These are runs of 6 systems, one row a step. Runs of the same system follow the same rule from any start.
V, trace 1, 8 rows:
[[ 31  -1  -4 -14   5  -5  52   1   4  44  31  10  -6   5 -12  -4  -1 -41
    8  23  15  13]
 [ -7  -7 -16 -20 -17  23  14  17 -14 -32 -12   1  29  12  16 -13 -14   1
   49   8 -47  12]
 [-18  -3  -1  -7  12  13 -45  25  25 -10  10 -18   3  -6  18 -14 -15 -19
   19  10  62 -14]
 [ -4 -10   2 -15  11  -7 -47 -32 -20  14 -21 -21 -17  15  -4   4  10 -13
  -11 -47 -33 -25]
 [-14   7 -30  15  28 -23  -3   7  -2  18 -27  36 -16 -39 -15  19 -10  33
  -35  18   8   3]
 [ 35 -10  -1 -15   2 -10  50  -8  -7  45  31   9 -14   7 -25   1   8 -36
   10  11  -9   5]
 [-14   2 -18 -12 -11  19  19  29 -12 -31  -4  11  23  -1  12 -15 -24  17
   45  22 -41  20]
 [ -8  -1  11 -17   9  21 -34  18  26   2  21 -24   2   3  20 -22 -13 -36
   20   6  56  -7]]
L, trace 2:
[[  4  42  29  -9  -7   8  14  -5  -5  27  42 -30  -5  36  31 -16  -6 -16
  -13 -24  -2  12]
 [  6   3 -14   1 -15  -2  17 -36 -14 -17 -52   5  21  18  12   6   6  -3
  -19 -11 -53  24]
 [ 14 -17 -14  15  -7  -2  13  -2  28  -8 -33  12  29 -10   6  31  21 -16
  -14  15  60 -14]
 [-21 -16  -4  14   0 -19 -52  12  -2 -37  16 -24 -10   8 -12  -2   0  18
   31 -12  17 -41]
 [-10   1  15  11  20  -6 -14  -1   6  -1  22  16 -38 -30 -34 -36 -20  19
  -12  31 -12  39]
 [ 25   4  54 -18 -12  36  26  -2   0  38  35  -6  -6   2  -1  -2  22  -9
   -8 -23 -12   2]
 [-12  44 -10   9 -16  -3  25  -1 -19  -7 -18  -5  24  27  42  18  -5  28
  -22 -23 -28   8]
 [ 17 -15 -29  13 -10 -25  12 -33  19 -24 -32  -5  22  24   3  -1   4 -46
   -2  23  27  15]]
W, trace 3 (8 x 22):
[[-20  28   5  -6   2  17 -29  23  14   4   1 -22  18   9  49   8  -8  -5
   -8 -19  53 -20]
 [ -1   4 -13  29  -7 -30 -18 -44  14 -38 -30 -17   9  26  10 -12  -2 -21
  -27   7  14  25]
 [ 28 -28  -9  27  -9 -24  41 -13  11  -1  -8  27   2 -16 -37  29  28   3
  -12  24  19  -6]
 [ -2   1  32  15  -9  -8   2  20 -12  -2  60  -8 -25  -2 -28   4  15  44
   14 -14  -6 -29]
 [-10  24  37  -9  -3  35   3  10   5  -7  25  -1  -6  -7  13 -42 -21  11
   -1  13 -23  50]
 [ 12   5  21 -22 -12  49  11   1  16  18 -32  -1  34  -2  39  15  15 -26
  -16 -16  19   4]
 [-17  22 -25  26  -7 -28 -13   2   3 -25 -18 -17  22  24  32  27   1  15
  -15 -15  38 -26]
 [ 10 -19 -12  33  -3 -41   0 -26  20 -34  12  -4 -10   9 -31 -19  -2 -18
    3  36  26  19]]
N, trace 4, 8 rows:
[[-15 -18   5   6  16 -19 -62  -5   7 -19  25 -23 -32   0 -26 -31 -11  -9
   18   5  17  -9]
 [ -7 -10  -3 -16  29  10  -7   8 -12  26  -8  34 -28 -45 -30 -12 -15  19
   -4  16 -39  19]
 [ 13  17  -7 -32  10   2  17 -14 -26  57  -3  -6  -6  22  14  11   1 -29
  -11 -33 -32  -6]
 [-10  18 -39   2 -14 -22  18   2 -16 -32   0 -16  23  43  26 -11 -24 -10
   32   7 -21  10]
 [ 11 -21  -3 -12  -4  24  16  24  28 -10  11   6  19 -11   2 -14  -7 -33
   39  40  41  10]
 [-16 -24  12 -19  14  18 -60  20   2   4   8 -15 -14 -16  -8   1   5   1
   25 -22  18 -43]
 [-20  14 -26   5  38 -39 -24  -1 -15  23  11  11 -43 -16 -22 -12 -28  17
  -18  10 -10   7]
 [ 25 -13  -5 -24   4   2  27 -30 -18  28 -12  11  -9   5 -18 -12   1 -33
    1   1 -56  27]]
T, trace 5, 8 rows:
[[-17  -8 -10  23   5 -35 -45 -12   7 -45  17 -26 -17  16 -15 -30 -16  -3
   17  13  16   1]
 [  7 -18  42  -1   7  33   1   7  16   9  12  25 -19 -48 -31 -17   7  16
  -11  23  -4  25]
 [ -8  36  13 -20   6  23   2  23 -12  47   6  -6   4   0  38  24   2  11
  -21 -38   9 -25]
 [-11  31 -29  13  -2 -33   4 -30 -12 -17 -18 -14   5  38  24 -16 -23 -10
  -18   2 -25  32]
 [ 37 -38  11   7 -24   8  41 -23  14 -17 -11  14  17  -3 -28   3  30 -22
   11  22  -7  14]
 [ -8 -15   5  -2 -11  13 -20  34  -1 -15  13 -12  13  -1   4  26  18  23
   34 -23  24 -57]
 [-31  20  -6  14  23 -20 -46   5  11 -18  15 -13 -22  -2   6 -35 -35   7
   -8  19  25  21]
 [ 18  -4  39 -10   7  28   8 -23   7  34  -8  19 -18 -29 -17 -11  12  -5
  -40   1 -22  34]]
N, trace 6, 8 rows:
[[-13  -4  -5 -31  16  33  -2  41 -17  29  -5  27  -5 -38  -2  14  -8  28
   18  -5 -26 -17]
 [  1  27 -16 -11  19 -33  -9 -17 -13  42  20 -25 -21  34  13  -7 -15 -37
  -14 -20  10  -8]
 [ -5 -16 -28  -3  -8  -6   5  -6 -10 -43 -17   5  12  10  -8 -27 -20  -6
   39  27 -48  29]
 [ 12  -5  -1 -32   6  35  28  39   9  40  13  15  14 -19  11  13  -1 -21
   24  11  31 -14]
 [-18  -2  -6  -6   9 -18 -59  -5  -9 -10  17 -40 -16  28   4 -13  -8 -15
   21 -28   8 -32]
 [-13  -2 -28   3  24 -15   2  12  -1  -4   0  29 -20 -29 -25 -24 -33  13
    8  47 -15  35]
 [ 25 -19  12 -42   7  29   8  -8  -9  52  -5   2  -3  -3  -5   6  16 -42
    7 -22 -22 -10]
 [-26  30 -35  -3   1 -23  -7  20 -29 -12  11 -19   6  32  27   3 -24  18
   27 -18 -22 -21]]
W, trace 7, 8 rows:
[[ -7 -25  11  -7 -10  29 -36  14   7 -19 -27  -5  21 -13   8  27  25  12
   13 -26  17 -44]
 [-32  20 -13  25  25 -27 -46  -1  11 -15  -6   0 -21 -15   2 -15 -25  23
  -32  14  28  13]
 [ 34 -12  18   4   4 -13  16 -45  10  31   3   3 -21   2 -27  -7  18 -39
  -35   5   4  22]
 [ 10  19  -1   8 -18  -9  53  10 -27  15  14  12   7  10   1  35  17  39
   -6 -21 -31 -19]
 [-11  15   1  -8  -6   9   8  37   2 -14  52 -18   5  18  17 -27 -25  -5
   49  17  15   4]
 [  0 -26  20 -13 -17  42 -27 -17  13 -39 -41  -6  23  -3  10 -18   8 -16
   10  -2 -24  20]
 [-11   0 -18   8  16   4 -15  16  15  10 -41  25  10 -37   9  34   5  21
  -30   5  43 -18]
 [  0  11   5  21  13 -44 -28 -27   1  12  31 -27 -35  22 -14  -8   1 -12
  -25 -15  26 -13]]
V, trace 8:
[[ -8  12  19  23   4   9   2   3  29 -18   2  18  -4 -29  -3 -24 -13  18
  -28  41  25  48]
 [ 26   2  42 -19 -24  36  27  -7  -1  26  12 -15  15  17  16  13  30 -19
   -5 -35  -7 -12]
 [-25  29 -31  28 -13 -22   4  12  -5 -43 -18  -4  26  19  30  13 -13  36
   -3   1   4  -2]
 [ 24 -27  22  18  -5 -11 -12 -35  31  -9   5 -13  -8   4 -25 -11  22 -37
  -16  12  44   5]
 [ -1 -13  22   4 -20  17   3   3 -20 -15  -9  10   3 -13 -16  22  27  49
    2 -29 -51 -21]
 [-11  38   4  30   7 -26  14  20  10   6  48  -2 -17   1   3  -5 -16  25
  -19  17  45   7]
 [ 22   0  30  -5 -21  14  17 -44  -1  -4  -7 -13   4  25   2 -23  12 -29
  -15 -10 -41  38]
 [-13   8   3  10 -14  32  11  34  16 -23 -26  19  36 -24  27  27   8  37
   -6   6  25  -5]]
C, trace 9, 8 rows:
[[ 26 -13   6  -8 -21 -14  27 -25 -20   0  24 -21  -2  42 -15  -5  15 -26
   26 -20 -41  -8]
 [ -9   0 -20 -17  -3  25  26  30  -4 -17  -9  23  20 -15   9 -16 -26   8
   37  35 -27  30]
 [ -8   5   5 -41  14  31 -34  19  -3  35   1 -20   3   4  30   0  -7 -31
   15 -30  16 -27]
 [-23 -14 -13   4  22 -13 -52 -14 -13 -14 -34  11 -24 -25 -23  -7  -8  27
  -13  -5 -34   0]
 [ 16   4 -33   3  24 -37  22 -11   1  49  -3  16 -16  -4 -13  18  -3 -29
  -24  14  33  -5]
 [ 27 -27   8   0 -22 -12  27 -25 -22  -7  15  -6  -4  23 -33   3  25  -8
   24 -15 -50 -11]
 [ -9  17 -26 -15   1  13  40  40  -7  -1  11  20  16  -6  15 -10 -31   8
   35  34 -14  23]
 [ -3   3  20 -43   7  37 -34   4  -5  25   4 -26   0  11  26 -14  -4 -34
   14 -34  -9 -11]]
C, trace 10, 8 rows:
[[ -5 -13 -10 -19  10  37   9  16   5   3 -43  40  14 -44  -1   1  -9  10
    1  25 -23  27]
 [ -6  13 -21 -19  13 -11 -18  10 -17  37   0 -18   0  20  23  28   1 -14
    3 -40  16 -50]
 [ -9 -17 -15  11  13 -31 -30 -27 -11 -28  -6   0 -27  -1 -36 -32 -16   3
    6  16 -41  23]
 [ 28 -10 -15 -18  11   8  44   9  10  49  -6  27   5 -19  -7  18   5 -34
   -3  22  26   3]
 [  2  -8   5 -11 -18   1   0   4 -34  -6  16 -17  -1  23  -8  12  15  19
   32 -40 -51 -37]
 [-24  25 -29  -8  24  -4   0  18  -2   1   2  13  -7  -8  11 -32 -48   0
    8  36  -9  42]
 [ 20 -20  16 -35   6  30 -18 -22   4  41 -23  -8   1  -1   6   6  19 -50
  -10 -28   2 -12]
 [-18 -12 -40  12   4 -24 -11   7 -23 -24 -32  20   1 -13 -18  23  -2  42
   10  -1 -34 -21]]
T, trace 11, 8 rows:
[[-22  11  17  24 -23  12  -8  12   3 -61   0  -5  16   1  12 -12  -5  51
    7   4 -19  16]
 [ 12   8  39   9  -8  22   2  -5  38   2  17 -13   8   0  16 -12  10 -26
  -22  10  59  18]
 [-12   9  35   7 -15  23 -32 -17  -7 -19 -20 -14   4   3  15   6  18  34
  -27 -43 -31  -4]
 [  0  34   3  36 -16 -11  37   0  21 -18   3   4  21   9  24   8  -1  17
  -33  21  40  25]
 [ 20 -11  47   9 -26   5 -10 -36   3 -15  19 -34  -4  29  -7  -8  32 -13
   -9 -32  -9  -6]
 [-16  15  19  23 -26  22  14  29   9 -48   5   6  25  -8  18   1   1  53
    7  11  -1  12]
 [  5  13  35   5  -7  14 -20 -12  30   0  18 -31   3  18  24 -16   7 -34
  -19  -7  53   6]
 [-14   7  31  16 -16  21 -21 -18  -3 -35 -29   0   6  -8   8  -3  12  42
  -30 -20 -39  18]]
L, trace 12:
[[ -5  -9  21  10 -15  20 -13  31  26 -25  21 -13  17  -7  10  10  15  11
   19   2  59 -30]
 [-32  18  11  10  11  -9 -52  -6  -5 -29  18 -23 -24   9   3 -40 -26  20
   -1  -4 -18  18]
 [ 22  -7  37  -1   4  16  10 -35  12  26  -6  15 -19 -20 -22 -15  14 -15
  -41   7 -15  40]
 [ 11  15  26   8 -25  12  26   2  -7  12   3  -7  17  12  18  41  34  25
  -21 -41   3 -32]
 [-12  23 -33  37 -13 -47  12 -13  -2 -43  -2 -12  13  34  14  -2 -14  11
   -4  15   7  14]
 [ 17 -48  14   5 -13  15 -10 -17  25 -40 -12   2   7 -11 -30 -20  15 -26
   23  29   7  16]
 [-21   7  40   0   2  41 -36  30  14  -4   7   0  -1 -32  12   3   6  40
  -10 -14  22 -13]
 [ -9  37  14  13  12 -28 -19 -26  -6  15  28 -27 -31  26   8 -24 -15  -3
  -37 -17  -2  17]]

Which system made each run below?
trace 13:
[[ 20  -1  13  10  -5 -30  16 -28 -21  28  24 -11 -24  20 -26  19  27   5
  -18 -34 -22 -26]
 [ -7  17 -10  10 -16 -11  41  30 -17 -23  41   2   6  15   0  -8 -17  31
   38  17 -27   6]]
	T
trace 14:
[[  1  28  21 -21   5  37  15 -10   0  28 -18   8   6  -6  29 -16 -12 -10
  -33  -3 -29  47]
 [ 17   7 -16  -4 -20   6  32 -19  -5   3 -46   0  39  24  32  32  17 -18
  -17 -20  -8  -4]]
	T
trace 15, 2 rows:
[[ 16   8 -37 -10   5 -31  33  -9 -25  43  -9   3   2  22   3  36   8 -17
   -5 -20  -9 -28]
 [ 11  -4 -14  13 -26 -28  32  -4  -9 -36  33 -19  10  42  -7 -12  -2 -10
   43  12 -14   0]]
	N
trace 16:
[[  3  39 -19   2   6 -25  22  -7   6  25  17 -17   4  34  32  -4 -18 -35
  -19   4  36  12]
 [ 10 -39 -17 -11 -12  -1 -11 -27 -17 -27 -40   0  12  11 -17   5  15 -14
   26 -11 -52 -11]]
	L
trace 17 (2 x 22):
[[  8 -26  -7 -26  -2   1 -32 -30  -7  -5 -18 -28   4  30   2 -14   4 -54
   25 -21 -20 -11]
 [-12 -22 -28  12   2   4   0  18   8 -32 -39  36  16 -39 -13  13  -4  31
   10  33   0   5]]
	T
trace 18, 2 rows:
[[ -1 -27   1 -12   5  22 -23 -23  -7  -8 -58  21   2 -26 -14   2  10   7
  -15  -7 -50  13]
 [  7   9 -28  15   5 -20  32  18   7  23  -9  20  13 -11   6  45  10   9
  -18   7  50 -27]]
	T
trace 19, 2 rows:
[[ 12   1  33  11 -10  -9   8 -11   8 -13  59 -22 -22  20 -20 -40  -5 -14
   14  15  -1  26]
 [-17   5  33 -22   0  57 -19  21   1  -6  -6   8   4 -27  15 -22 -12  21
    6  -1 -32  26]]
	N
trace 20, 2 rows:
[[ -5   1 -17   9 -17  -8  37  36 -12 -30  32   8  12   6  -7   0 -11  30
   49  24 -15  -5]
 [ 11   0  43 -15   2  28  -5  12  22  22  49 -18 -12  -1   1 -26   1 -30
   11   5  36   6]]
	N
trace 21 (2 x 22):
[[-22  40 -17  -6  21  -3 -16 -11  -5  21 -35   4  -3  -1  34  -7 -28   0
  -46  -6  -9  32]
 [ 16 -22 -22   1  -3 -19 -15 -46   4  -5 -51 -10  12  20   1  14  19 -44
  -18 -13   4  -7]]
	C
trace 22 (2 x 22):
[[ 23 -39  14 -11 -28  19   9   3  -1 -17   8 -13  21  13 -11  15  32 -16
   45 -16  -4 -37]
 [-35   9  -6  23   3 -20 -42  20  -6 -42  22 -15 -13   1  -4 -10 -15  47
   16  -2   2 -18]]
	V
trace 23, 2 rows:
[[ -4  19 -46   2  26 -35  26   6  -5  24   3  23 -14  -7  -8  -8 -33  -7
   -7  38   5  26]
 [ 28 -30  -2 -31   6   2  12 -19 -18  39   4   2 -15   6 -28   1  14 -40
   19 -14 -37 -13]]
	T
trace 24 (2 x 22):
[[  0 -32  -9 -17  18  20 -29  10  29   0 -20  10   3 -31  -8 -10  -7 -36
   16  30  43   1]
 [-15  -9  -5  -8  28   0 -48  -3  -8  27 -32  13 -21 -33 -12  20   7  19
  -30 -25  -3 -26]]
	T
